In the rows, zero is written as 128.
Where one turn sends some rows of the set: a few examples, then the rows asked:
J838: [159 107 127 160 149 142 138 136 113 129 144 160  89 109 108 142 153]
J580: [147  93 147 138 125 174 148 126 120 128 148 154  84 128 132 118 131]
J480: [168  98 111 149 116 142  94 149 157 128 181 147 108 116 116 141 142]
J829: [154 101 125 130 149 102 100 157 131 115 150 151 103 122 117 145 148]
J388: [119  95 142 158 104 153 106 136 126 160 130 115 142 121 149  92 137]
J590: [121 122 115 170 105 176  75 137 139 117 141 141 130  92 160 110 125]
J402: [142 134 139 118 126 149 135 115 102 108 135 166 114 102 119 145 166]
J55: [149 141 125 122 108 169 127 101 116 118 140 165 115 104 110 140 139]
J754: [104 122 122 163  94 155 100 143 127 123 138 149 151  81 173 127 134]
J705: [112 108 150 146 119 149 123 143 143 133 107 120 128  97 166  96 109]
J787: [144 141 145 125  95 168 121 130 149  85 131 160 112  93 127 151 147]
J222: [112 103 117 171  92 133  88 155 146 151 132 158 126  80 153 113 134]
J919: [122 141 150 109 118 141 115 138 140 107 118 135 122 153 118 146 141]
J364: [126 143 138 114 140 125 116 149 136 105 134 142 124 134 122 156 168]
J680: [132 124 121 164  90 144  86 142 163 139 125 132 141  69 138 115 136]
J41: [169  98 127 160 139 145 144 130 121 140 145 140 102 119 106 137 119]
J344: [ 93 112 131 149 113 132 118 160 147 149 126 136 140 101 174 114 123]
J907: [163 105 124 139 126 111  84 155 147 102 144 138 114 125 112 151 120]
J205: [143 107 159 110 112 120 132 155 158 119 138 116 134 135 128 142 147]
J537: [105  96 140 179  96 152 119 146 116 151 123 142 133 103 161 111 140]

J55 -> J41
J222 -> J344
Now these:
J680 -> J705
J580 -> J480
J838 -> J829

Where one turn sends some rows of the set: a few examples, then the rows asked:
J688: [116 112 130 150 155 145 144 152  96 150 156 142 126 123 129 134]
J380: [165 135 152 157  89 108 122 138 130 136 102 112 145 135 119 141]
J884: [132 118 131  98  99 141 139 135 139 158 110 170 113 114 111 118]
J224: [144 105 151 103 160 140 108 121 127 139 117 118 151 153 101 133]
J810: [152 123 137 126  93 154 150 144 126 158 119 157 116 119 105 115]
J501: [153 158 147 155 101 103 114 133 135 122 110 125 151 149 137 142]
J881: [121 108 118 159 133 103 137 130  97 115 100 102 133 118 147 121]
J184: [113 107 104 127 120  93 126 115 104 107 104 115 139 124 153 116]
J489: [157 137 158 132  99  98 101 134 142 140 115 127 162 143 122 145]
J526: [102 120 126 129 152 125 128 140 106 149 168 143 129 133 130 156]
J345: [120 129 124 150 134 137 124 152 120 164 164 153 126 114 111 151]
J524: [124  91 126 110 143 140 115 118 131 118  86 136 110 140 104 148]
J766: [112 132 104 132 138  98 123 131  94 106 112 121 126 104 152 133]
J2: [108 125 123 133 152 126 128 157 113 159 144 147 118 104 149 151]
J145: [161 160 137 141 102  91 104 120 128 124 113 121 153 123 129 142]
J478: [153 150 139 108  98 139 138 133 143 138 116 170 125 107 119 115]
J292: [144  92 119 112 115 140 122 107 123 100 110 139 122 158 101 131]
J848: [114 144 136 116 157 137 137 151 110 146 157 151 125 108 130 142]
J772: [142 138 150 152 107 100 116 152 134 122 126 103 166 133 136 137]
J565: [113 140 128 138 152 140 126 161 101 150 148 159 121 131 129 148]
J637: [145 103 149 107 156 136 119 112 124 140 130 121 151 156  95 128]
J19: [111 133 100 143 138 100 134 115  93 126 102 117 127 119 150 115]
J49: [144 127 127 115  85 130 132 155 135 152  95 144 126 101 110 110]
J240: [135 112 128 115 138 129 119  95 122 136 130 106 127 157  94 160]
J604: [105 113  98 147 126 114 148 121 111 118 127 120 131 106 148 107]
J512: [123  83 134 111 146 136 123 125 130 108  90 137 117 142 108 139]
J432: [166 148 136 137  82 105 116 133 136 132 128 126 154 133 147 132]
J721: [149 132 138 106 107 143 133 155 138 162 123 163 132 107 137 108]
J862: [142  96 121 106 122 147 121 107 124  97 114 133 132 160 112 123]
J803: [120 127  98 143 114  92 128 119 107 126 118 110 125 111 162 139]
J817: [145 150 136 105  99 142 148 141 130 157 103 155 122 121 116 106]
J737: [136 108 136 113 142 118 120 105 118 139 119 102 127 154  88 160]

J526 -> J884
J737 -> J512
J766 -> J848
Now these:
J565 -> J817
J881 -> J688
J224 -> J862
J432 -> J803
J604 -> J345

Where one turn sends some rows of the set: a few examples, then the rows asked:
J40: [120 128 113 109  99 149 159 137 184 132 121 125 121 113 130 114 114 156
 172 146  85 139 108 159 113 119 135 156  86]
J517: [111 132 108  56 120 126 118 133 116 141 126 147 120  88  70  81 112 143
 162 126 144 144 157 167 128 112 148 105 121]
J458: [117 126  93 106 109 134 169 140 185 140 125 117 103 111 105 107 127 149
 182 151  89 151 120 140 106 133 144 142  86]
J786: [139  97 130  93 121 136 136 146  66 106  76 109 110 102 120 136  84 100
 146 135 106 125 151 148 106 142 143 135 123]
J925: [132 111 132  93 108 128 127 126  59 123  87 117 106 104 107 150  80 119
 148 127  94 113 154 138 108 156 128 138 120]
J77: [129  91 131  90 112 129 130 137  56 114  86 115 112  97 113 134  74 110
 150 132 103 122 155 143 108 145 141 132 125]
J588: [142 120 131  97 116 134 135 132  70 117  77 111 103 110 112 155  91 111
 143 128  97 113 151 142 105 157 127 142 117]
J425: [105 135 127  63 109 142 112 121 119 132 114 155 138  91  90 100 100 156
 156 121 149 121 142 189 136 111 138 121 120]
J129: [114 143  84 101 111 126 153 133 179 147 140 123 109 104 103  96 119 160
 186 148 111 153 123 147 114 125 149 125  94]
J793: [113 107 103 104 106 151 157 146 179 120 123 120 115 109 116  84 110 139
 175 162  97 154 109 159 106 121 156 148  87]
J985: [147 113 119  89 124 126 137 145  66 120  86 105  93 106 101 135  96  99
 146 134  94 133 160 129 100 151 138 131 120]
J174: [115 161 115  61 112 128 114 115 121 154 125 152 118  98  70 112 117 161
 157 115 132 125 154 166 130 125 125 117 114]
J625: [108 126  97 101 106 148 140 136 175 124 134 129 123 104 115  77 100 152
 178 160 120 151 108 171 115 117 159 134  94]
J755: [118 152 105 104 100 143 140 126 180 142 136 133 125 109 126 107 106 169
 174 143 104 138 110 167 122 115 135 143  92]
J456: [136 104 122  87 115 120 130 136  56 126  95 112  98 100  98 133  84 109
 151 131  92 129 163 127 103 151 136 128 123]

J925 -> J456
J588 -> J985
Now these:
J40 -> J458
J129 -> J625
J517 -> J425

